In the rows, 128 means zero.
A single turn carries every row of the set below to another of its rows. Some are shown first; where does it send the rows asked next?
z896: [124 132 146 102 148 116 112 128 149 175 146 115]
z543: [113 116 134 137 153 148 114  74 141 142 131 107]
z62: [120 150 122 153 175 156 136 127 103 131 161 104]
z527: [144 139 144  93 113 127 120 116 129 132 107 169]
z147: [121 144 157 107 157 113 132 134 145 170 152 128]
z63: [121 122 143 124 142 156 106  84 142 161 128 116]
z720: [111 133 120 140 130 118 146 147  98  80 117 145]
z154: [137 144 129 103 103 126 134 114 130 114 109 176]
z954: [114 129 132 134 147 157 118  86 148 162 146 105]
z242: [117 144 141 114 151 128 126 126 152 177 161 113]
z133: [112 125 123 130 143 150 109  81 151 153 128 102]
z834: [120 155 108 158 143 153 155 166 140 112 163 122]
z477: [136 149 134 104 109 141 126 102 134 124  99 170]
z203: [121 154 125 148 175 150 138 137 105 136 164 106]
z2: [155 154 132 160 149 141 133 172 140 121 163 133]
z796: [111 139 128 142 129 125 150 145  97  83 115 153]
z884: [148 134 116 181 146 164 119 133 140 101 149 116]
z943: [137 109 110 101 117 103 103 108 136 114 111 133]
z254: [120 154 112 158 126 159 160 159 133  95 142 144]
z890: [118 140  95 159 129 144 151 159 137  87 145 127]
z611: [120 154 147 105 147 124 125 131 152 178 146 125]
z744: [117 149 105 169 140 171 152 145 138 105 153 120]
z671: [131 119 101 105 107  96 119 116 136 103 115 144]
z10: [133 115 105 103 132  84 115 116 136 105 123 130]
z377: [129 124 101  99 117  88 112 124 144 116 115 132]
z267: [130 120 121 170 131 121 128 168 145  90 141 123]
z681: [135 140 146 174 124 160 139 154 138  99 130 153]
z809: [142 147 145 107 123 139 133  98 124 119 108 175]

z242 -> z154
z147 -> z809
Now find these:
z527 -> z63
z890 -> z834
z681 -> z884
z720 -> z203
z133 -> z377

A single turn carries every row of the set below to another of its rows. Some are shown first; where does it send the rows asked next?
z27: [109 189 153 159 188  83 128  96 134 116 167 102 130 105 132 133 199 138
 198 101 145 115 151 102 120  94 184 150 153 115 156 121 115 154]
z581: [117 157 113  91 136 164 166 132 140 106 163 127 147  86 171 102 114  95
 154 167 106 111 120 114 114 118 141 127 109 120 143 131 124 180]
z208: [ 97 171 154 157 190  77 123 103 135 109 170 109 131 113 139 138 194 122
 198 107 147 118 151  97 113 105 178 146 155 108 157 122 109 152]
z93: [126 133 108 144 206  73 167 120 103 119 127 111 171 120 107 141 155 117
 176 131 120 139 119 149  94 105 151 120 121 136 137 140 124 144]
z822: [ 99 169 157 151 179  74 127 106 132 120 167 113 137 117 146 137 186 122
 191 114 150 112 161  92 102 102 176 138 166  97 164 113  96 143]
z126: [119 164 111  96 143 168 165 127 142 100 165 121 141  80 163 101 121 101
 159 159 102 115 114 120 125 117 145 135 101 130 138 137 135 187]
z223: [130 146 120  82 161 155 157 137 135 116 163 149 139  71 180 107 123  79
 157 150  97 119 123 111 125 100 156 112 120 129 126 121 121 176]
z758: [136 184 112  90 128 173 174 124 137 122 160 118 147  75 163  94 119 121
 150 161 106 103 124 119 117 100 150 129 109 124 144 126 127 177]
z261: [118 199 155 154 176  85 134  96 131 131 164 102 135 103 134 129 196 147
 189 104 148 108 159 100 112  85 185 144 161 109 161 112 107 147]
z119: [128 130 111 138 194  70 170 124  99 132 124 118 178 125 118 141 146 118
 167 139 126 130 129 141  79 102 147 108 134 122 144 131 109 133]
z394: [141 130 149 115 203  81 148  75 125  85 170  84 158 149 164 108 157 164
 164 114 149 138 153 131  93 105 156 136 135 141 154 126 104 146]
z74: [111 171 115 149 195  77 137 109 137 145 185 117 162 149 145 127 183 121
 184 156 152 154 176  81 103 103 190 147 125 148 175 137 108 148]
z508: [143 141 167  91 201  54 192  93 131 155 181 124 175  79 129 111 121 134
 169 132 141 131 163 118  99  98 200 144 144 102 178 145 137 161]
z507: [147 200 148 101 180  68 199 121 134 109 141 139 124  81 195  92 145 119
 205 148 167 139 163 109 129  87 165 171 117 134 132 146 140 180]
z734: [147 174 118  87 160 167 163 127 136 123 160 138 135  57 166 100 134 102
 159 140  93 117 118 120 139  86 165 118 113 143 120 123 134 181]
z34: [153 148 149 116 198  88 154  69 124  93 167  78 158 141 158 103 160 179
 162 110 149 134 154 135  96  94 162 138 134 146 152 123 109 147]
z444: [118 178 117 143 187  77 141 109 134 156 183 118 166 148 148 124 180 128
 178 159 154 148 181  79  97  97 191 141 131 142 178 130 100 143]
z590: [133 128 166  93 209  50 187  96 134 144 184 127 172  83 129 115 123 122
 175 133 140 138 159 119 103 108 197 146 141 103 176 150 139 165]
z86: [112 186 157 150 171  79 132 102 129 133 164 108 140 110 143 132 187 138
 186 112 151 103 165  93 101  90 181 136 168  98 165 107  96 140]
z39: [140 183 119  97 134 162 145 129 122 139 159 144 150  56 178 103 124 121
 141 163  97 127 131  96 137  87 153 127 120 135 140 127 121 151]
z560: [118 154 119 100 148 154 135 135 126 119 165 150 145  66 181 112 123  94
 150 166  96 140 123  94 140 107 146 131 114 136 136 136 124 157]
z132: [141 159 122  78 149 158 163 136 132 130 160 148 144  67 182 104 121  91
 150 153  99 111 130 109 120  88 159 107 127 124 130 112 114 169]
z685: [152 169 109 142 187  84 180 112  98 146 120 104 176 107 102 130 157 150
 166 127 123 123 129 152  92  81 159 114 127 136 140 129 121 136]
z373: [125 168 116 105 153 160 136 129 128 117 164 142 141  59 171 108 131 106
 154 157  92 141 118 101 151 102 151 138 106 147 132 142 135 163]
z424: [149 154 165  94 203  59 193  88 132 155 180 119 172  73 121 108 128 143
 172 126 140 131 160 124 107  93 204 149 139 110 175 148 144 165]
z854: [133 135 164  97 217  54 185  92 136 138 185 123 167  79 123 114 128 124
 180 128 137 142 152 124 112 108 199 154 133 113 172 156 150 172]
z371: [139 186 148 100 182  62 195 126 133 103 143 143 126  87 201  95 141 107
 207 153 168 143 164 106 126  95 160 168 119 130 134 147 136 178]
z800: [139 186 117 103 143 165 143 125 124 131 162 139 144  53 169 102 131 122
 149 156  94 134 122 101 149  90 155 136 109 147 135 135 133 160]
z591: [145 151 112 135 182  76 178 120  96 149 120 111 182 116 114 133 148 139
 161 137 127 120 135 144  77  87 153 105 137 122 147 123 107 129]
z85: [145 139 148 118 204  85 149  70 125  85 169  80 156 144 159 106 161 170
 166 109 148 139 151 135  99 100 159 139 131 147 150 128 110 149]
z727: [128 194 116 145 183  83 146 104 133 162 181 113 165 142 143 120 183 141
 176 155 153 144 181  82 101  88 195 144 130 147 178 129 105 143]
z285: [154 206 149  97 171  68 203 121 130 118 139 139 130  80 199  89 141 126
 199 151 169 133 169 106 122  81 165 165 122 129 136 139 134 174]
z152: [140 157 106 148 203  82 172 112 101 128 125 103 169 110  98 135 163 138
 176 123 120 134 119 154 102  92 157 123 117 145 135 139 131 146]
z225: [153 145 150 113 192  85 154  71 123  97 166  81 162 144 164 103 155 177
 158 112 151 130 158 132  89  92 159 132 140 139 156 119 101 140]
z658: [131 182 111  95 138 173 170 122 141 110 162 115 143  74 158  96 125 116
 157 156 102 110 115 123 126 107 150 136 101 133 138 134 138 185]
z158: [145 133 149 113 196  82 151  75 123  92 168  85 161 148 167 105 153 168
 159 116 151 133 158 129  87 100 157 131 141 136 157 121  97 141]
z221: [128 164 121  96 137 155 140 134 123 133 162 150 151  64 185 108 118 104
 141 169  99 131 131  91 131  98 147 124 123 129 142 128 114 149]
z865: [143 149 164  98 212  59 190  88 135 146 183 118 167  73 118 111 132 137
 179 123 137 139 153 126 115  99 203 155 133 117 171 154 153 172]
z550: [127 197 114 150 191  87 143 100 135 154 183 108 160 138 136 119 189 142
 182 149 150 149 175  87 111  89 197 151 122 156 173 135 115 150]
z494: [128 169 114  88 127 166 171 131 137 119 160 125 151  82 171  98 113 108
 149 167 107 104 127 113 110 108 145 124 114 116 146 124 119 174]
z484: [152 176 120  81 149 165 167 130 132 135 157 141 141  59 172  99 127 105
 151 146  97 110 127 115 129  80 165 111 122 133 126 114 124 172]
z186: [150 195 151  94 167  63 201 126 131 120 139 144 133  85 205  92 136 117
 197 157 171 132 173 103 116  85 162 159 128 121 139 137 126 169]
z367: [134 156 117  87 168 161 157 132 137 111 163 143 134  65 171 105 131  85
 163 143  92 123 116 117 138  97 160 120 111 140 120 126 133 184]
z244: [140 184 150  95 175  60 197 128 133 109 140 147 130  90 207  95 136 106
 201 158 170 139 169 102 116  94 158 161 126 122 137 141 127 172]
z276: [117 183 114 151 198  83 138 104 137 144 185 111 157 143 137 124 189 130
 186 150 149 156 172  86 112  99 194 153 118 157 171 140 117 154]

z132 -> z734
z373 -> z221
Now find these:
z658 -> z581
z424 -> z854
z85 -> z158
z550 -> z74
z119 -> z685
z244 -> z285
z261 -> z208

A single turn carries every row of the set below to another of its rows. Some are shown first; where does it send the rows asked next?
z582: [120  96 125 150 151 151 148 129 111  80 152 144 127 124 126 128 143 126
 128  96 168 155 164]
z642: [123 186 136 131 121 111 156 121 135 139 138 128 130 138 113 146  83 151
 142 116 151 127 100]
z137: [109 142  76 115 118 126 115 135  68 135 100 122 126 121 143 117 121 103
 112 116 130 127 105]
z637: [129  79 122 145 169 121 145 125 124  93 145 137 126 115 108 135 141 104
 173 102 137 136 153]
z810: [140 159 145 160 115 146 150 109 145  87 112 144 145 158 140 129 143 132
 124 134 117  84 136]
z75: [171 121 136 152 118 159 164 125 143 127 121 137 128 138 152 115 134 142
  94 164 127  97 149]
z425: [136 144 124 104 105 126 151 142 110 179 143 152  89 140 139 103 100 127
 134 137 136 145 126]
z456: [154 137 148 161 129 121 157 135 144  95 120 112 157 135  94 132 134 147
 146 160 111  91 131]
z575: [137  99  95  98 130 102 117 135 129 106 150 101  90 123 133 141 157 116
 150 158 138 151 142]
z415: [153 143 144 142 121 154 154 129 104 170 144 155 120 158 145 100 101 132
 123 144 116 116 109]
z778: [ 95 184 119 136 130 108 128 137 121 136 129 113 135 149 113 127  92 156
 149 111 127 143 113]
z835: [154 138 132 172 121 148 160 127 162 121 111 117 128 128 162 145 138 133
 109 153 116  89 115]
z165: [ 91  69 103 147 133 163 149 119 131 129 127 139 140 105 128 145 136 124
 106 109 160 128 146]
z212: [140 135 146 114 113 143 167 153 103 182 150 152 108 132 134 116 108 132
 111 142 140 102 132]
z576: [172 106 161 145 116 127 158 114 138 137 130 112 121 134 104 131 133 126
 103 159 105  98 114]
z888: [110  97 113 156 153 153 137 145  93  88 136 146 150 108 122 138 141 111
 120  98 145 111 166]
z298: [112  74 141 135 139 153 147 137 125 106 128 133 133  86  90 137 130 120
 130 119 167 154 129]
z529: [110 126  83 116 124  89 126 116 128 111 146 117 101 107 155 130 163  99
 140 134 146 156 104]
z381: [117  66 133 139 152 150 129 137 146 110 157 126 110  84 116 148 148 123
 140 135 148 132 135]
z101: [111 133  89 104 118 100 110 129 124 118 152 109  82 137 137 142 146 122
 161 147 131 148 102]
z595: [106 108  75 131 123 130 102 135  90 110 103 116 148 117 121 136 134 100
 119 103 122 154 141]
z215: [102 126  78 128 116 136 112 131  84 109  93 111 160 101 140 110 136 113
 119 122 148 119 127]
z536: [111 178 149 153 155 119 120 144 143 122 146 123 141 152 122 138  97 152
 156 128 127 119 118]
z538: [104 132  76 117 123  93 131 131  91 118 109 123 136 105 135 133 143  83
 106 118 139 145 109]
z91: [115 173 147 130 134 132 157 138 138 133 133 123 129 166 106 156 109 162
 148 137 106 116 107]
z838: [117  94  90 106 111 130 124 122 125 116 144 110  91 101 140 127 170 119
 165 121 134 152 131]
z44: [170 129 137 172 111 112 169 145 125 113 128 125 140 144 119 143 142 110
 134 156 104  82 124]
z995: [158 161 134 127 112 118 159 123 114 163 153 157 110 148 135 123  80 124
 124 128 154 134 117]

z298 -> z44
z212 -> z575
z101 -> z778
Now find these:
z165 -> z576
z456 -> z888
z838 -> z91
z538 -> z995

A single turn carries every row of the set below to another of its rows. Some are shown first; where does it send the rows asked next?
z409: [154 121  87  87 128 135 123 161 124 125 112 148 117 164  76 159 127 128
 105 146 158 131 119 109 133  90  91 123 130 116 103 104 121 117 182]
z645: [108 142 118  96 134 150 107 143  79 110 129 134 135  73 122 130  95 108
 125 133 111 140 107 115 147  98 120 137 108 116 129 115 115 172 127]
z474: [130 138 105 144 112 147 140 147 136 147 144 123 139  96 134 117 115 130
 164 175  89 137 125  99 160 121 126 141 137 126 120  90 180  82 146]
z677: [ 90 155  78 134 127 144 146 159 117 109 125 132  95 150 102  98 146 133
 130 137 158 105 161  82 104 147 119 149 152 116 156 102  87 123 161]
z342: [105 122 128 143 121 195 157 155 157 119 116 113 153 150 126 119 130 120
  99 164 118 115 118  86 158 144 133 144 159 104 145 101 134 146 172]
z938: [103 156  68 166 141 139 151 163 117 106 145 104 111 161  90 130 151 155
 140 128 157 122 132 120 111 139 113 151 148 126 142 114  82 122 145]
z67: [141 156 109 135 120  97 162 172 125 117 160  98 151 139 108  90 141 129
 151 145 118 165 100 124 162 119 138  71 125 117 156 111 152 142 153]
z629: [ 74 119 122 152 109 137 150 153 123 150 119 100 155 154 115 120 152 152
 139 137 136 123 113 102 113 135 134 185 107 142 109 114 177 143 130]
z351: [111 129 111 137 103 141 136 165  73 110 113 152 105 119 106 123  95 138
 146 116 144 126  92 102 118  95 142 160  96 135 118 108 129 171 120]
z757: [108 194  68  93 117 141 148 145 109 132 116 145 138 122  87 133 154 168
 135 135 141 151 100  96 119 173 128 127 141 109 104 111 130 132 124]
z210: [135 118  72  94 126 132 125 163 127 137  93 142 146 149  83 130 106 124
 135 122 122 154 117 113 111  97  96 117 106 132  85  91 154 115 189]
z911: [101 154 107 151  84 134 130 147 103 132 163 130 107  96  85 101  90 148
 171 112 119 114 126 104 141 130  81 141 140 143 114  83 127 119 157]
z826: [154 149 102 138 121  99 121 169 147 114 125 143 150 138 135  58  74 145
 142 147 132 149 118  93 142 125 121 136 143  89 141 119 110 135 159]
z647: [ 99 132 136 111 119 124 137 162 147  59 133 116 120 137  98  97 130 156
 105  95 116 112 173 131 125 139 114 107 132 136 140  92 136 118 164]
z177: [123 143 107 143 118 100 103 161  99 158 141 143  99 135  76 123 118 147
 123 123 133 117 111  65 138 156 101 113 125 158  98  89  94 142 127]
z825: [102 163 146 108 150 141 112 125 111 125 138 132 133 108 124 142 125 118
 113 139  73 131 126 121 165 138 114 110 127 126  94 136 104 159 139]
z579: [110 144 125 117  85 112 108 167 123 156 110  85 111 175  92 148 133 116
 152 101 131 135 148 117 135 122 111 120 161  91 150 124 149 154 171]
z540: [134 126 133 131 123 151 124 159  65 138 101 136 135 102 124 131  99 136
 142 101 127 126 122 120 141 112 140 150 112 134 128 108 108 185 123]
z358: [154 115 110 120 111 107  92 146 147 117 126  92 124 132  98 127 128 132
  69 120 114 129 157  66 131 131 110 109 108 123 132 101 108 122 119]
z932: [108 125 115 112 136 146 134 160 156  54 133 126 125 140  77 116 125 171
 127 106  96 123 155 103 114 107 102 120 129 130 107  89 153 139 169]
z586: [107 188 100  94 108 165 173 140  91 121 123 126 130 113  76 128 139 175
 162 117 139 128 127  93 134 156 158 119 129 108 125 102 132 135 149]
z30: [107 137 117 124  92 105  82 185 138 119  99  88 124 155 107 132 130 140
 140  86 133 145 137 103 102 138 108 140 156  97 139 123 154 166 136]
z230: [149 154 136 128 142 118 172 153 139 139 165 113 151 133 111 119 151 118
 146 146 118 136 131 136 143 112 148  86 124 138 163 104 169 154 138]
z354: [150 146 119 105  95 109 131 169 157 117 107 121 153 127 141  74  91 125
 131 153 135 121 103  84 121 149 156 117 134  94 114 135 122 115 143]
z709: [121 189 127 100  95 152 108 164 115 125 131  75 148 137 116 135 145 120
 126 158 125 116 150  97  86 115 142 106 116 109 168  96 135 143 134]
z524: [114 107 125 106 134 131 128 166 142 107 120 132 129 137  84 117 129 166
 123  95 117 148 150 111 129 122 131 103 101 144  79  95 164 120 196]
z729: [103 189 122 110  90 135  98 169 144 130 153  74 148 133 122 151 156 141
 103 164 130 139 132 128 100 125 138 126 128 100 136 113 131 123 129]
z55: [141 137  63 109 113 121 117 161 122 126  92 126 129 173  86 138 115 116
 104 138 146 122 104 138 125  91  92 111 120 114 134 104  97 109 147]
z846: [123 112 100 155 139 183 145 172 135 110 124 107 162 147 119 131 145 124
  94 158 142 145  87  95 146 134 121 139 144 120 159  96 144 169 141]
z236: [155 111 111 140 148 124 118 167 119 147 129 123 132 119 118 129 131 142
 129 165 111 132 116  56 145 140 166 112 107 148 121  88 158 123 106]
z738: [140 161 119 116 105 122 120 175 180 135  92 143 154 114 150 101 110 138
 120 159 125 128 108  93 121 106 155 149 122  95 121 115 125 121 121]
z121: [ 76 153 116 127 122 124 128 132 120 162 131 160 125 122 126 117 135 121
 117 134  70 141 136 140 156 145 104 134 155 126  97 115 129 169 136]
z206: [ 88 173 141 135 120 117 158 138 116 138 137 167 106 158 119 132 140 122
 131 140  85 132 130 117 145 156  96 132 144 149  86 120 135 142 158]
z965: [156 132 114 147 144  95 142 146 136 129 172 123 136 161 104  73 104 141
 142 142 135 139 126 120 157 134 140  88 141 113 147 131 129 159 159]
z618: [ 89 141 127 138 109 136 153 159 100 173  92 122 149 169 122 119 168 127
 141 153 133 127 126  75 132 126 117 167 107 140 131  98 165 139 158]
z384: [147 135  96 133  85 135 125 127 137 117 152  77 134 114  98 126 114 116
 119 122 102 136 157 119 149  94  73 123 124 112 153  97 135  99 155]

z826 -> z524
z540 -> z67
z586 -> z846
Now find these:
z177 -> z474
z677 -> z629
z351 -> z230

